Each row has a name. Each piece below is followed by the name of the row it came from, unless a question asks for something else. Each question is about the rows just above it. Places in a row count from 0.

[201 149 143  91  83  94 133] -> Q_4
[143 149 154 124 168  95 133] -> Q_818
[177 146 141  94 115  91 133] -> Q_396
[143 141  94  91  83  95 133] -> Q_114
The rest of the row after [91 83 95]: : [133]
The rest of the row after [143 141  94]: : [ 91  83  95 133]
The rest of the row after [143  91  83]: : [ 94 133]
After [143 149], its row goes on with : [154 124 168  95 133]
What is the next entry after [146 141  94 115  91]? : [133]
The rest of the row after [91 83 94]: : [133]
What is the next entry after [177 146 141  94 115]? : [91]

[154 127 130 125 135 128 126 128 125 136  98 130 140 127 123 129 116 113
 136  49 134 142 118 106 163 130 140 102 129] = Q_819
[128 130 132 131 106 128 128 127 112 152 131 130 117 127 117 129 119 113
 152 107 121 127 139 103 135 128 115 144 127] = Q_982
[135 128 136 119 138 128 127 128 112 136 126 132 108 127 116 130 104 113
 136 117 133 129 123 117 113 125 126 117 127] = Q_554
[127 119 138 124 116 128 126 128 133 135 110 135 123 127 119 130  99 113
 135  54 141 140 115 110 167 128 139  94 128] = Q_227
[150 127 132 120 145 127 128 129 122 134 118 131 124 128 121 128 120 113
 134 123 134 133 121 122 133 128 129 118 128] = Q_469
[146 128 119 122 172 127 128 129 119 118 108 125 145 128 132 127 144 113
 118 155 131 121 133 129 112 129 129 120 129] = Q_627
[136 126 128 127 146 128 127 128 121 115 116 130 134 128 130 129 133 113
 115 127 132 127 127 133 139 129 130 126 129] = Q_987
[156 126 130 124 162 127 127 128 122 123 110 132 129 127 126 129 131 113
 123 132 136 131 127 131 138 130 131 109 128] = Q_867
[113 129 129 137  97 127 129 126 115 123 111 131 119 127 126 128 110 113
 134 108 131 121 133 117 146 126 117 121 128] = Q_106
[146 128 119 122 172 127 128 129 119 118 108 125 145 128 132 127 130 113
 118 155 129 130 129 129 112 129 129  91 128] = Q_349
[122 127 124 136 136 128 128 128 126 106 117 130 142 129 137 128 141 113
 106 138 131 123 136 141 147 129 128 129 129] = Q_26
[113 129 129 137  97 127 129 126 115 123 111 131 119 127 126 128 110 113
 134 108 131 121 133 117 146 126 117 121 128] is in which row? : Q_106
Go on from [123 110] to the end of its row. : [132 129 127 126 129 131 113 123 132 136 131 127 131 138 130 131 109 128]
[146 128 119 122 172 127 128 129 119 118 108 125 145 128 132 127 144 113
 118 155 131 121 133 129 112 129 129 120 129] is in which row? : Q_627
Where do [156 126 130 124 162 127 127 128 122 123 110 132 129 127 126 129 131 113
 123 132 136 131 127 131 138 130 131 109 128] appear? : Q_867
The next entry after [103 135 128 115]: : [144]
What is the next entry after [125 136  98 130 140]? : [127]

[177 107  99 116 159 161  67 125 201 140 163 173 173 140  95 122 113 127
 167 108 135] -> Q_860
[ 95 155 129 159 116 125 161  67  79 129 131 113 163 140  95 122 113 128
 168  89 131] -> Q_299
[ 95 155 129 159 116 125 161  67  79 129 131 113 100 124 135 145 129  98
 120 137 115] -> Q_206
find: [ 95 155 129 159 116 125 161  67  79 129 131 113 163 140  95 122 113 128
 168  89 131] : Q_299
After [140  95 122 113 128], its row goes on with : [168  89 131]
The rest of the row after [201 140 163]: : [173 173 140  95 122 113 127 167 108 135]

